One turn moves every row onto another: examples first, then more rows asked
rup: [ 12  23  24  20 -19  55 -48 -17  51   1  31  31 -12 -13   6]
kive: [-10  52 -32 -35 -20  -7   4 -12 -11   8 -31  47 -56 -53  49]
Gumaz: [-40  15 -41 -53  -2  14   0  14  29  24  -9  13 -12 -56  51]
fofa: [  2  43 -38 -44  -2   0   1   0 -32  16 -28  33 -52 -36  42]
voli: [ 19  10  24  13 -29  52 -44  -8  24 -25  30  34 -10 -14   4]
Zedok: [ 21  21  28  22 -28  59 -35   5  30  -6  20  51 -12  -9   4]
Gobup: [-26  47 -34 -31  -7  -4  28 -13  12  10 -49  46 -29 -34  47]
sofef: [-36  18 -33 -51 -17  12  -2  -3  28  34 -20  18  -7 -59  57]
donot: [ 12  43 -36 -56 -11 -17   4 -32  38  46  -4  38 -21 -17  39]
libi: [ 22  28  30  15 -18  55 -43 -29  33 -18   0  35 -17  -9  -5]
tak: [-29  11 -39 -57  -3  17  -4   7  14  39 -17   9  -4 -47  51]
Tutub: [ 20  19  23  15 -14  59 -50 -16  39  10  29  25  -9  -5   3]
bunog: [-30  41 -46 -35  15   0  31  14  10  -2 -33  36 -36 -26  38]
fofel: [ 21  10  26  12 -31  53 -46 -11  22 -22  28  35  -9 -13   6]
tuluz: [-14  47 -43 -38   1  -4   7  16 -12  -6 -14  39 -63 -47  41]
dep: [ 10  35 -51 -61  15 -12   7  -1  34  33  15  27 -27  -7  29]
ruzi: [-19  26 -43 -17  30  -4  16   2  18  -4 -25  10 -51 -24  64]
Vaku: [ 21   9  24  11 -27  53 -46  -8  20 -23  29  32  -9 -11   4]
depet: [ 25  19  28  21 -24  61 -36   6  25  -3  19  49 -10  -4   3]
nasud: [-19  33 -30 -11   6  -8  13 -26  25   5 -40  22 -46 -36  74]
rer: [ 21  19  26  20 -23  61 -35  11  29  -8  23  49 -13  -6   2]
lupa: [ -7  46 -45 -50  -4 -19  11 -11  60  19  14  43 -33 -28  36]
mutaf: [ 13  20  18  17  -8  59 -47  -6  46   0  37  25 -14  -7   1]
Fom: [ -3  23 -33 -22  21  -2   9 -20  -1  20 -41   8 -39 -16  68]
Munug: [ 12  27  23  17  -7  56 -40 -11  43 -33  13  35 -25 -11  -9]
tiv: [-13  37 -40 -41  10   2  25  -3 -10  21 -47  32 -24 -16  40]
rozov: [ 26  21  23   9  -1  61 -44 -13  23 -20   9  25 -18   2 -12]

bunog turns into Gobup
Zedok turns into depet
And these:
tak turns into Gumaz
lupa turns into donot
tuluz turns into kive
rup turns into Tutub
nasud turns into Fom
rozov turns into Munug
fofel turns into Vaku

One turn moves every row onto another: examples first, then more rows asked
Liso: [ 48  15  16  -2   3 -15   3  10  16  28   7  30  54   6]
fogu: [ 56  -3 -45  34  24  -4  13 -41 -46  -5  30 -13  14 -42]
ramez: [ 52 -14 -63  38  13   7   7 -31 -58 -11  30   2  10 -17]
Napod: [ 44  35   4  12  -9   1  -2 -11  33  25  41  16  54 -12]
Kasi: [ 41  33   4  10  -2 -10  -1  -2  33  39  30  19  60  -1]
saraf: [ 30  -1 -31  22  21 -62   3  22 -41  31 -11 -12  16 -46]
vap: [ 28 -10 -60  18  10 -44  -5  43 -64  30  -5  13  16  -3]
bal: [ 24 -20 -60  29   6 -46  -7  37 -61  21 -10  12  10  -8]
palu: [  2  18 -37  25 -16  17 -10 -29  -5  45   1  36  -7 -62]
Lak: [ 14   6 -93  40  -7 -26 -17  34 -50  40  28  10  23   8]
Ribon: [ 18  26 -47  40  15 -55  -4   3 -15  48  23 -30  27 -59]
rov: [  7   0 -32  17 -15  15  -8 -15 -23  34 -19  50 -14 -49]
rofug: [ 35  13 -25  16 -18   7 -11  14  12  29  29  45  54  39]
sede: [  2   1 -47  24 -23  24 -14 -16 -21  36  -8  53 -13 -39]
lesu: [ 51  -1   5  -1 -11   1  -2  16  -2   4   9  46  42  21]
Fale: [ 50   4 -58  42  17   3   8 -45 -40  -1  44 -15  16 -38]
repa: [ 48  -3 -69  46  11  10   4 -39 -47  -5  44  -5  14 -22]
teda: [53 16 22 -4  0 -9  4  2 15 13 14 26 46 -9]
Lete: [ 34  31 -21  21 -15   4 -10   0  32  39  43  28  61  19]
ziv: [ 24  34 -47  28  19 -52  -2  10 -20  55  28 -28  31 -52]
mesav: [45  3 -3  2 -7 -4 -2 20  3 22  7 46 51 31]
Zuf: [ 11  33 -86  46  -1 -32 -15  13 -22  56  48 -15  31 -23]
zages: [  7  25 -85  57  -6 -35 -17   7 -18  48  44 -17  27 -28]
kuvug: [  9  -3 -93  51 -12 -28 -19  28 -45  32  24   9  18   3]
mubip: [ -2  13 -51  30 -24  25 -15 -24 -11  42   4  45  -8 -48]
bodu: [ 36  29 -24  23 -24  15 -12  -5  27  23  54  30  53  15]
Mel: [ 40   7 -23  15 -26  17 -12  11   5  10  33  48  45  35]
toron: [ 57 -14 -48  32  22  -1  12 -32 -57 -12  22  -3  10 -29]
paf: [  7   9 -26  17 -11  11  -6 -23 -13  40 -13  40 -11 -63]
Gigav: [ 33   8 -32  11  26 -60   4  29 -46  39  -6 -11  21 -40]

ziv turns into Zuf
Ribon turns into zages
mesav turns into Liso
And these:
paf turns into palu
fogu turns into Fale
bodu turns into Mel

